Read these off the array that follows.
1) The 1st entry, reading row by row?
2) The entry directly above 115?
3) The entry in the top-right corner?
4) The second entry on the main diagonal?
5) The largest entry in the last column?
6) The last entry, reading row by row?
7) The entry just left of the centre entry?
8) The entry just right of the largest entry?
[[120 134 129 151 147 146 124]
 [142 108 118 129 151 121 152]
 [149 113 109 120 144 135 141]
 [125 137 135 108 121 118 125]
 [139 121 142 153 143 140 129]
 [127 138 132 123 126 117 123]
 [144 110 106 127 133 139 139]
 [126 130 136 151 140 143 125]
 [135 115 137 149 147 138 122]
 [127 131 104 126 123 137 124]
 [123 136 131 119 118 127 126]]
1) 120
2) 130
3) 124
4) 108
5) 152
6) 126
7) 132
8) 143

A =
[[102 104 111 131]
 [153 154 139 148]]
Counting starts at 1.
The bottom-left entry -> 153
What is the entry directly below 104?
Answer: 154
What is the entry at row 2, column 3?
Answer: 139

data = [131, 131, 130, 153, 109, 123, 143]
The third entry from the left -> 130
The entry just right of the smallest entry is 123
The third entry from the right is 109

Questions about the matrix below.
1) What is the bottom-left entry?
2) What is the first entry in reading order?
3) What is the largest entry?
4) What is the largest entry in the first column?
5) What is the entry directly below the smallest entry?
6) What is the entry directly above the smallest entry?
7) What is the entry in the top-right corner?
8) What is the first entry in the row that holds the largest entry?
[[113 139 137 138 144]
 [115 133 137 129 127]
 [139 112 117 146 141]
 [122 114 139 134 151]
 [138 114 122 146 141]
 [137 126 125 149 131]
 [138 129 131 149 131]
 [134 119 121 148 140]
 [127 125 113 121 119]
 [134 130 116 118 123]
 [117 132 130 130 138]
 [123 130 122 115 120]
 [148 112 111 128 138]
 [114 139 140 139 134]]
1) 114
2) 113
3) 151
4) 148
5) 140
6) 122
7) 144
8) 122

B =
[[133 110 128 104 128 142 116 134 106 105 148]
 [132 141 108 122 127 118 119 137 132 146 117]
 [118 151 117 116 105 134 103 136 127 142 127]
 [142 144 118 137 145 135 125 149 117 112 137]
 [150 139 112 111 123 135 135 103 105 119 122]
 [128 141 130 151 149 107 111 136 108 122 141]
 [143 108 139 153 149 127 139 142 121 128 140]
 [138 141 115 136 115 118 142 113 143 106 151]
 [112 133 112 135 145 110 139 135 119 113 113]
 [103 118 126 148 146 105 142 112 142 149 134]]
Rows and columns are numbered from 1.
Find the entry in the top-left corner.
Answer: 133
The entry just right of the largest entry is 149
Find the entry at row 1, column 3.
Answer: 128
The entry at row 3, column 1 -> 118
The bottom-right entry -> 134
The entry just left of the largest entry is 139
Find the entry in row 2 and column 1.
Answer: 132
The entry in row 3 and column 3 -> 117
The bottom entry of the column that holds the largest entry is 148
The entry in row 1 and column 2 is 110
The entry at row 2, column 3: 108
The entry in row 2 and column 2 -> 141
The entry in the top-right corner: 148
Find the entry in the bottom-left corner.
Answer: 103
The top entry of the column that holds the largest entry -> 104
The entry directly above the largest entry is 151

[[126 125 133 134 128 129 126]
 [125 129 133 118 131 133 121]
 [129 134 126 134 122 125 133]
 [122 127 135 112 134 137 118]
 [125 124 113 119 131 126 138]
 [134 138 110 120 124 126 139]
 [131 131 146 120 135 139 107]
 [133 142 125 128 121 135 127]
 [123 124 143 141 128 154 112]]
The bottom-left entry: 123
Give the last entry in the row that holds the smallest entry.
107
The 3rd largest entry -> 143
The 2nd-last entry, reading row by row is 154
The entry just left of the centre entry -> 113
The second entry on the diagonal from the top-right corner -> 133
The first entry, reading row by row: 126
Give the fifth entry in reading order.
128
The second smallest entry: 110
The entry just right of the largest entry: 112
The entry directly above the largest entry is 135
The largest entry in the first row: 134
The second entry in reading order is 125
Give the entry directly below the centre entry.
120
The fourth entry from the end, reading row by row is 141
The centre entry is 119
Give the entry directly above 113.
135
Give the entry in the top-right corner.
126
Give the entry just left of the largest entry.
128
Give the entry just right of the centre entry.
131

[[134 127 118 116]
 [142 133 115 116]
 [128 132 153 122]
 [103 130 130 117]
 [114 132 138 127]
 [132 124 128 127]
 [120 132 135 127]
 [141 121 121 137]
 [123 120 122 121]
 [136 132 134 123]
 [121 122 130 125]
 [136 121 129 134]]
Rows and columns are numbered from 1.
Which number is the entry in row 1 and column 2?
A: 127
The entry in the bottom-left corner: 136
The entry directly above the largest entry is 115
The bottom-right entry: 134
The minimum: 103
Which number is the largest entry?
A: 153
The entry at row 2, column 1 is 142
The entry directly above the smallest entry is 128
Which number is the top entry of the column that holds the largest entry?
A: 118
Which number is the entry directly below the largest entry?
A: 130
Which number is the entry in row 3 and column 2?
A: 132
Which number is the bottom entry of the column that holds the largest entry?
A: 129
Which number is the top-left entry?
A: 134
The entry directly below 141 is 123
The top-right entry -> 116
